In the data rows, the value 128 means zero.
Here are some points:
  104  124   74  162  154  108  126   95
  144  126  171  121  115  138  120  154
   93  150  164   98  123  149  104  150
  148  108  199   91   84  148  131  117
  156  124  146  113  128  111  109   95
  168   93  122  134  148   95  114  123
  120  131  128  105   97  185  101  157
  175  134  130  103  139   86  111  112
  162  111  159  111   98  121   93  120
  173  101  164  129  119  109  120  136
  108  100  156  110  106  102   93  165
  164  105  143  147  148  114  112  135
  126  121  143  102  146  120  108  118
   79  171  102  100  114  180  115  174
  177  121  141  120  157   81  132   89
  185   96  142  108  177  107   91  125
  117  180  148  123  121  162  131  171
   91  255  100  129   96  212  119  171
  175  111  128   92  172  112  120  117
  157   95  131  119  134  107   84   94
  156  106   94  112  153  104  140  105
  188  115  153   91   96  139  119  146
  123  119   80  205  139  104  162   98
  104  176  157   85   81  183  107  158
  127   95  167  111   81  119   94  149
  108  165  183  100   91  149  125  168
   78  217  121   88  109  213  125  187
  153  103  140  107  101  100  122  113
  155   87  178  100  115  109  114   98
   89  159  150  115   89  165  125  157
  148  128  169   96  106  113  110  141
  120   97  165  112  112  121  130  161
  120  138  169   89  100  138   79  132
  153  144  149   97  120  152  107  104
  153   87  134  133  150  122  114  110
  107  127  153  116  105  130   91  133
16 more points follow, each with its number after it:
  157  130  133  101  102  107  117  165 0
  148  108  142  176  129  128   95  157 1
  151  145  167  127  116  147  107  159 2
   86  176  154  118  100  118  105  150 3
  127  131   84  115  175  104  161   99 4
  126   96  170   96   92  118  121  139 5
  147  131  168  129  110  109  107   98 6
  120  185  103  102   73  183   93  158 7
  160   98  130  131  158   98   76  129 8
  129  115  193  129   95  109  116  114 9
  180  102  164  113  114  140  135   96 10
  188  116  143  144  131  127  105  121 11
  114  133  161  133   94  154  115  158 12
  136  128   79  126  146  114  154  114 13
  171  104  163  100  106  136  131   77 14
  126  157  170  114   97  141   88  152 15
Which two of these numbered points are nearest to each point below, ignoring the direction in which the first points spread most? Their numbers follow each, nearest first.
  170  126  159  110  106  108   89  123 > 15 6
  155  131  185   92  108  155  128  136 > 10 14
   82  163  142   90   86  137  106  141 > 3 6
  112  164  172   97   99  155  106  162 > 15 2
   87  181  109  110  145  180   77  166 > 8 7
   93  141  144  100   85  172  107  121 > 14 6
  104  125  164   89  106  115  141  149 > 5 3
  119  162  118  111   77  160  126  195 > 0 12
  176  106  126   81  118   89   97  131 > 0 7
  188  117  151  128  112   95  123   95 > 6 11
  135  118  162  125  100  148  105  147 > 12 2
   85  131   57  143  178  117  190   98 > 4 13
  163  105  163  115  156  133  136  114 > 10 2
  171  124  160  123  101  120   71  113 > 15 6
  106  197  142   87   79  171  100  139 > 6 15
Now 16 new points, numbered from 0 again:
   92  151  115  115  113  147  115  137 0
   89  150   97  136  132  140  212  109 1
  154  116  107  177  170  118  170   91 2
  129  114   81  155  179  107  211   91 3
  112  127  144  156  113  122  115  141 4
  124  149  203  108  125  110  140  156 5
  105  156  111  109   91  149   99  215 6
  131   99   83  122  204   82  186  109 7
  176   55  153  168  102  124   80   75 8
   71  154  189  152  140  151  125  154 9
  106  119   85  183  137  116  178   83 10
  119  177  173  122   78  130  103  127 11
  162  104  171  103  136  117  131  115 12
  109  169  171  111  133  152  119  217 13
  153  125   67  144  162  102  170  114 14
  129  136   76  133  140  109  199  104 15
Which two of these numbered points are nearest to each point below, ignoring the direction in which the first points spread most? Their numbers follow each, nearest first.
  136  112  120  152  150  115  167  103 > 2 1
  150  124  157  119  123  112   77   84 > 11 0
  101  110  181  140  133  112  115  128 > 9 4
   85  202   76   88  112  161  111  238 > 6 0
   64  180  101  103   98  210   78  180 > 0 6
  160  105  175  112  135  126  110  137 > 12 13
   97  110  125  105  118  150   72  191 > 6 0
  174   94  132  168  124   90  115  123 > 4 0
  133  100   84  137  188  124  174   77 > 3 7
  162  136   76  155  166  103  155  102 > 14 2
   94  110   99  138  136   99  200  104 > 1 15
  112  109   95  126  165  128  175  128 > 7 14
   92  150   49  121   78  158  214  132 > 15 1
   66  115   73  193  124  129  210  101 > 10 1
   65  122   75  173  131  120  185   99 > 10 1
